cols: F C S U B T N M
k905: [114 121 129  99 129 189 157 122]
k846: [121 136 132 105 107 157 131  33]
k945: [121 125 131 109 131 152 164 110]
k282: [114 121 129  99 129 189 159 122]
k917: [114 121 120  99 129 189 157  56]
k407: [114 121 104  99 129 189 157 122]
k407? : [114 121 104  99 129 189 157 122]
find: [114 121 120  99 129 189 157  56] : k917
succ: [152] : [164]
k282? : [114 121 129  99 129 189 159 122]
k846? : [121 136 132 105 107 157 131  33]
succ: [120] : [99]

cols: H Z W Y X L K G J
k72: [128 118 128 127 127 138 133 131 143]
k570: [ 87 108  82 107 132 121 103  97  81]
k467: [ 87 108  82 107 112 121 103  97 125]
k438: [109 138  99 145 129 134 116 143  99]
k33: [103 106  84  92 116 119 100  87  91]
k339: [137 118 134 111 128 121 126 126 149]
k501: [ 91 143 107 144 131 144  99 146  90]
k506: [106 109 143 110 120 114 143 115 149]
k409: [ 87 108  82 107 112 121 103 108  81]
k200: [ 87 108 172 107 112 121 103  97  81]
k524: [127 126 151 127 135 124 133 134 154]
k371: [ 69 124  49 118 126 134  82 132  58]
succ: [137] : [118]
find: [ 69 124  49 118 126 134  82 132  58] : k371
succ: [100] : [87]
find: [128 118 128 127 127 138 133 131 143] : k72
find: [ 87 108  82 107 132 121 103  97  81] : k570
col: [ 82  82  99  84 134 107 143  82 172 151] : W
find: [103 106  84  92 116 119 100  87  91] : k33

cols: A V R D E
k261: [162  84  84 114 145]
k279: [124  86  90  88 172]
k635: [167 217 134 138 139]
k627: [ 96  66 122 144  32]
k50: [ 98 147 148 124 187]
k165: [ 98 147 148 174 187]
k152: [141  51 154 144 132]
k279? : [124  86  90  88 172]
col: [138 144 124] : D
k165? : [ 98 147 148 174 187]
col: [ 84  90 134 122 148 148] : R

cols: Fime Robel Minar Vop
k453: [ 82  89  79 100]
k700: [116 121 114 130]
k718: [39 59 32 87]
k700? : [116 121 114 130]
succ: [114] : [130]

cols: Feniz sagep Nesib goli voka Gor bulu Vadif zad
k929: [ 60 167  67 171 116 118  97 198 155]
k481: [ 60 167  67 169 116 118  98 198 155]
k75: [ 60 167  67 169 116 118  98 198 173]
find: [ 60 167  67 169 116 118  98 198 173] : k75
find: [ 60 167  67 169 116 118  98 198 155] : k481
succ: [97] : [198]

cols: Nanu gomun Rilu zini Zino Fogob bades Gipe Ked
k153: [ 47 104 155  96 164  42 135  86 158]
k724: [ 84 113 159  86 159  74 146  94 148]
k220: [110 139 172  83 153  82 163  97 121]
k869: [105 133 136 101 155  85 157 100 118]
k220? : [110 139 172  83 153  82 163  97 121]
succ: [84] : [113]
succ: [110] : [139]
k869? : [105 133 136 101 155  85 157 100 118]
succ: [139] : [172]
succ: [136] : [101]

cols: popez Sol vezim todog roro did zup feri Tol sanam
k127: [ 87 119 133 139 128 146 117 128 121 149]
k356: [100 132 130 134 131 146 112 147 123 142]
k583: [148  98 113 128 120 104 161  68 130 117]
k364: [ 30 131 134 150 135 181  81 169 112 177]
k432: [206 148 115 107 128  95 146  90 142  90]
k68: [148  98 138 128 120 104 161  68 130 117]
k421: [194 126 124 113 123  92  89 102 139  96]
k692: [ 55 154 124 140 139 178  75 199 117 165]
find: [ 87 119 133 139 128 146 117 128 121 149] : k127
succ: [89] : [102]
k364? : [ 30 131 134 150 135 181  81 169 112 177]
k421? : [194 126 124 113 123  92  89 102 139  96]

cols: fom ner ref Bak
k904: [146 143  75  87]
k593: [190 135 118 117]
k797: [107 109 115  69]
k396: [ 22  54 113 193]
k367: [107 204 209 126]
k225: [ 22  54 113 128]
k366: [110  88 118 218]
k367? : [107 204 209 126]
col: [113 209] : ref
k225? : [ 22  54 113 128]

cols: vemiv getil zabu bugu Lir
k732: [151  80 137 148 152]
k693: [110 170 109 195 164]
k482: [124 107 142  96  87]
k245: [156 108 111 158 118]
k729: [ 58 105 198  68 106]
k592: [151 105 198  68 106]
k879: [158  69 141 129 131]
k240: [162 102 108 150 145]
k217: [120 117  85  30  48]
k274: [117 110 165 129 179]
k532: [137 103 146 128 188]
k98: [109 129 138 104  89]
succ: [103] : [146]
k274? : [117 110 165 129 179]

cols: Kip tupa Farum kepo mumod nif dogi Gam kon Zizap
k902: [ 54  99 164  47 149 112  38  92  45 136]
k580: [103 126 153  59 210 130 141  57 194  98]
k460: [ 42  73 223 111  95 219  44 161 146 212]
k623: [ 72 206  84 110  90  95 190 112 103 111]
k246: [ 57 139 167 107 160 198 194 221 158  59]
k341: [214 157 162 202  45  97 134 222 180 114]
k877: [210 163 195  97 148  57  84 161  34 113]
k4: [ 99  73  50 123 167  75  37 207 223  71]
k242: [ 85  47 189 142 125 211  42 194  36 159]
k862: [ 97 172 179 113 205 209  33  65 159 141]
succ: [163] : [195]
succ: [153] : [59]
k862? : [ 97 172 179 113 205 209  33  65 159 141]
col: [167 162 195  50] : Farum

cols: femo Mefo Kiz fug fovo Zinov filik
k459: [ 26  57 144 199 126 135 112]
k527: [ 54  73 156 176  67 128  75]
k147: [121 126 148 202 203 138  99]
k381: [ 26  57 144 199 126 123  75]
k848: [ 70  74 119 153  82 130  84]
k398: [129  64 144 199 126 123  75]
succ: [128] : [75]
succ: [202] : [203]
k381? : [ 26  57 144 199 126 123  75]

cols: nago muli faz dema suko muz
k955: [110 126 163 134 114 156]
k599: [ 85 109 191 192 114 186]
k944: [235 109 191 192 114 186]
k425: [ 40  96 156 236 115 221]
col: [192 192 236] : dema
succ: [235] : [109]

cols: dun matov fis sirop feda redi Mabom kome
k752: [136 130 132 126 120 124 126 123]
k277: [ 84 133 138 145 165 155  95 100]
k651: [ 69 119 138 152 153 160  95 109]
k801: [ 82 123  91 119 223 198 113 133]
k555: [121 114 117 132 122 126 121 142]
k440: [215 123 119 104  50  57 190 168]
k402: [212 138 128 104  79  64 176 139]
k752? : [136 130 132 126 120 124 126 123]
k440? : [215 123 119 104  50  57 190 168]
col: [155 160 198 126] : redi
succ: [114] : [117]
k651? : [ 69 119 138 152 153 160  95 109]

cols: Zimok Falog figob Menef zil tib kirab
k596: [136 145  56 119 113 117 117]
k969: [120 163 207  77  90 133 117]
k183: [108 114 141 105 101 127 130]
k969? : [120 163 207  77  90 133 117]
col: [136 120] : Zimok
col: [ 77 105] : Menef
k183? : [108 114 141 105 101 127 130]

cols: gele Dadu zop zipu
k962: [125 170 127 145]
k837: [144 157 167 129]
k866: [134 156 164 116]
k910: [161 122 111 118]
k21: [128 138 106 211]
k951: [ 19 104 150  99]
k866? : [134 156 164 116]
succ: [125] : [170]
col: [144 134 161 128] : gele
k21? : [128 138 106 211]

cols: roko mediz Menof defuz Mipan zulo
k273: [ 78  90 165  79 134 112]
k995: [146 113  92 158 166 109]
k66: [ 63  75 121 137 124  78]
succ: [113] : [92]
succ: [137] : [124]
k66? : [ 63  75 121 137 124  78]

cols: ginuk Dur miz lis gozut gisos biza taz
k145: [149 140 162  90 149 202 114  75]
k957: [184  76 152 164  98 116 149  97]
k333: [ 70 143  72 154 120  44 134 210]
k959: [116 130 115 135 125 108 130 147]
k108: [ 84 169 109 100 151 137 112 153]
k108? : [ 84 169 109 100 151 137 112 153]
succ: [120] : [44]
succ: [135] : [125]
succ: [70] : [143]
k957? : [184  76 152 164  98 116 149  97]
succ: [137] : [112]
col: [154 135 100] : lis

cols: ton nazoz Doto zupe bopok
k745: [ 82 152 111 160 140]
k451: [157 117  40 155  76]
k248: [118 111  99 148 118]
k337: [132 127 139 121 131]
k202: [157 117 147 126 144]
k621: [124 129 162 112 146]
k745? : [ 82 152 111 160 140]
k248? : [118 111  99 148 118]
col: [ 82 157 118 132] : ton
succ: [112] : [146]
col: [127 117 129] : nazoz

cols: zizu pil tur Zos foted kitop
k684: [188 140 102 100 111 119]
k520: [130 131 119 117  76 129]
k783: [186 191  50  75 141 106]
k413: [148 139 126 109  99 116]
succ: [75] : [141]
col: [119  50 126] : tur

cols: Bal gog vupo lag netud
k215: [ 29 129  51  45 109]
k772: [ 29 129  24  45 121]
k131: [ 29 129 130  45 109]
succ: [24] : [45]
col: [ 24 130] : vupo
k131? : [ 29 129 130  45 109]
k215? : [ 29 129  51  45 109]
k772? : [ 29 129  24  45 121]
find: [ 29 129 130  45 109] : k131

cols: Tiba fono lizuf lufiz Kamo lunum pel dedu Vap pige
k966: [157 134  88 107 191 102 118 104 197  64]
k314: [141 125 136 128 140 125 121  79 155  93]
k206: [157 134  88 107 191 102  92 104 155  93]
col: [134 125] : fono
col: [191 140] : Kamo
succ: [121] : [79]

cols: Dar duvi Petip forur pime lur
k582: [ 97  47  83  96 204  66]
k838: [ 99 156 117  76  88 186]
k654: [133 182 138 228 168  95]
k695: [ 96 153 174  72 111 200]
k608: [158 198 123 148  93 135]
k566: [159 198  66 152  98 134]
col: [ 96 158] : Dar
col: [ 76 228  72 148 152] : forur
succ: [97] : [47]

cols: vud nubi sumim kema dem Lat tafa Vod Duva tad
k296: [134 122 157 139 147 135  78 113 136 139]
k428: [126 123 125 136 133 129 118 128 123 125]
k717: [129 129 132 142 129 128 116 112  97 127]
k556: [117 183 186 166 130  40  55 156  86  66]
k189: [126 123 125 136 133 129 105 151 120 139]
k219: [130 149 135 168 111  74  99 156  93 122]
k622: [127 121 124 133 129 120 123 130 129 127]
k756: [135 156 145 191 125  92 105 149  96 117]
k875: [124 136 128 151 129 113 117 148 131  96]
k428? : [126 123 125 136 133 129 118 128 123 125]
col: [125 127] : tad
col: [136 123  97] : Duva
succ: [168] : [111]

cols: tufoz Vefu ludi Keb
k3: [ 74  64 119 153]
k179: [120 112 132 111]
k352: [ 89  92  90 109]
k194: [168 110 133 213]
k469: [ 91 123  90 109]
k194? : [168 110 133 213]
succ: [92] : [90]
succ: [123] : [90]
col: [ 92 110 123] : Vefu

